In the rows, zero is written as 128.
Each path below is one point turned by a fixed rotation once a step. After each direction that follows a path, write how fast that rotation turns it, in degrees each step (0 if it stays still).
Each turn is a multiple of 5 degrees from 10 to 175, or 0.
Each row of a path follows its step; steps can be skipped.

step 0: [130 120 130 130 130 124 132 128 131 120 125 121 128 140 122 124 117 122
 122 129 138 121 119 123 128 128 123 127 127 127 128 126 126 113 130 130
 127 128 133 124 136 120 124 135 129 128 123 124 124 122 129 125 127 119]
step 1: [133 130 125 128 125 129 128 124 137 124 129 118 124 128 137 124 128 123
 129 131 130 124 116 126 128 126 135 128 119 129 127 126 133 137 126 128
 121 135 133 131 135 117 126 134 141 128 136 131 133 127 131 122 127 119]
step 2: [133 127 120 117 130 131 122 130 125 121 128 124 136 123 132 131 115 134
 134 123 125 124 131 123 126 134 138 131 119 128 124 129 131 128 134 130
 128 131 131 130 133 127 115 130 125 124 137 121 129 135 135 131 123 124]
step 3: [128 137 132 126 124 123 124 132 123 136 122 126 134 122 124 121 133 133
 133 120 123 135 133 126 133 138 136 129 124 130 125 122 126 137 127 136
 133 130 129 124 133 124 132 131 133 127 133 136 134 130 139 135 123 133]
step 4: [121 123 129 122 134 131 125 125 130 130 126 125 126 124 120 127 128 126
 125 121 137 138 137 129 129 135 128 131 130 131 125 131 125 125 141 124
 139 137 119 123 122 139 134 126 124 130 133 131 126 128 138 132 128 133]
step 5: [137 128 137 129 120 125 137 120 121 127 126 134 120 133 125 129 127 124
 116 127 126 133 132 128 131 129 129 131 134 126 136 119 136 120 130 127
 138 136 124 123 126 126 134 124 131 137 130 136 127 123 128 125 131 133]
step 6: [121 117 123 125 120 135 136 131 134 121 125 135 118 134 139 139 133 122
 119 134 124 133 124 127 124 125 128 122 123 125 128 128 134 128 131 123
 132 134 129 134 127 130 135 127 127 131 130 124 129 130 126 125 131 135]
step 7: [130 122 129 132 116 122 134 133 118 128 121 134 130 136 132 134 120 127
 130 127 130 117 128 130 120 122 128 127 118 125 137 123 134 127 127 129
 121 126 131 127 133 125 135 132 118 117 127 122 127 129 125 131 131 131]
step 8: [116 130 127 134 124 123 122 130 134 130 124 127 135 132 125 129 131 124
 126 129 133 124 119 125 131 130 125 117 111 128 128 126 126 137 127 128
 131 116 132 124 128 129 131 139 123 123 131 127 129 127 128 122 121 121]
step 9: [132 126 124 131 137 125 121 122 133 127 127 128 140 126 117 126 124 129
 121 125 141 120 128 138 128 121 135 129 124 131 137 131 128 130 126 132
 125 131 123 119 129 130 124 131 137 123 136 123 122 127 130 128 123 121]
step 10: [129 131 125 128 133 136 124 128 128 121 124 130 131 131 125 117 126 131
 124 123 121 130 126 124 139 132 139 120 125 133 130 124 120 123 123 129
 133 129 125 126 135 123 122 133 141 143 131 128 124 133 129 124 129 121]
[129 129 127 128 131 130 128 128 128 131 130 128 127 128 128 127 128 128
 130 125 129 129 127 126 131 129 130 128 128 127 128 130 132 127 129 130
 127 130 128 128 129 127 126 130 128 128 126 130 127 129 131 129 127 128]
40

step 0: [127 138 129 117 138 133 125 122 133 131 134 131 124 127 128 122 125 128
 132 135 122 125 127 132 130 123 136 118 127 118 125 126 129 137 126 123
 138 136 135 125 130 126 130 133 131 130 129 122 138 126 135 136 126 123]
step 1: [130 138 137 126 129 138 130 123 130 126 130 137 128 126 121 129 132 126
 132 137 130 128 126 133 137 137 127 129 131 118 126 122 132 129 121 133
 132 134 120 129 121 137 124 131 136 121 123 127 124 135 131 129 120 123]
step 2: [125 135 135 125 128 132 135 130 125 119 128 131 134 132 128 136 125 121
 126 125 129 124 134 128 129 140 139 128 130 128 127 120 123 135 122 123
 131 123 122 120 123 119 134 131 136 116 130 128 135 129 131 136 128 126]
step 3: [121 131 126 123 125 134 130 119 134 133 130 124 135 119 135 125 129 130
 126 128 134 126 129 125 133 143 134 121 129 126 133 128 126 136 128 125
 141 129 133 126 126 127 133 136 128 130 123 128 136 140 136 131 132 128]
step 4: [131 125 125 121 130 133 134 132 139 126 128 133 125 121 126 125 130 119
 124 130 126 130 128 125 134 139 134 129 130 118 124 133 140 135 122 124
 134 129 132 126 131 140 130 126 136 127 119 124 130 126 133 136 125 118]
step 5: [133 139 133 118 130 135 130 122 132 117 135 123 130 139 126 126 130 129
 128 138 127 128 134 132 134 132 139 133 133 123 127 128 129 132 123 125
 138 131 129 129 122 130 126 128 125 124 138 125 130 122 133 134 130 119]
step 6: [129 136 135 121 131 128 131 127 131 128 130 134 128 127 128 140 135 133
 137 135 135 121 127 124 141 143 132 124 120 122 130 128 128 126 127 129
 133 132 129 133 123 122 122 125 133 123 127 133 139 137 131 133 127 128]
step 7: [121 128 126 124 130 132 138 124 130 130 128 136 128 122 126 130 127 123
 126 126 128 128 135 128 135 131 139 122 133 120 124 118 124 130 120 120
 134 135 130 128 133 124 134 133 147 129 129 134 133 130 130 131 130 124]
step 8: [126 141 123 115 128 136 130 122 135 126 130 127 136 123 130 126 126 123
 123 131 129 131 136 132 132 133 130 116 135 126 132 130 127 130 126 123
 130 131 128 121 119 141 126 133 131 123 128 120 131 136 130 127 121 122]
step 9: [131 129 130 119 124 135 127 133 129 128 126 134 127 130 135 134 128 123
 121 137 131 121 128 130 131 146 132 127 123 122 122 130 130 130 123 130
 136 127 122 124 124 129 127 128 131 123 129 122 127 121 144 137 125 126]
step 10: [130 134 131 127 121 140 137 124 131 127 134 134 121 134 127 128 137 136
 123 133 132 128 135 127 131 135 141 135 130 124 125 125 129 132 127 125
 135 124 133 123 125 127 134 131 130 128 127 135 138 135 134 131 138 125]
[126 127 130 129 125 127 126 128 128 126 128 128 127 127 128 129 127 129
 127 128 127 127 130 128 130 129 128 130 129 127 127 127 126 127 126 126
 128 127 128 129 128 127 129 127 127 127 126 130 132 129 127 127 128 133]
90
[127 127 127 129 130 126 130 128 129 126 128 125 127 127 128 132 128 128
 129 128 128 125 128 129 126 127 129 130 127 127 126 128 126 128 129 129
 129 128 126 128 126 131 128 131 127 131 128 130 129 129 130 126 126 126]
0
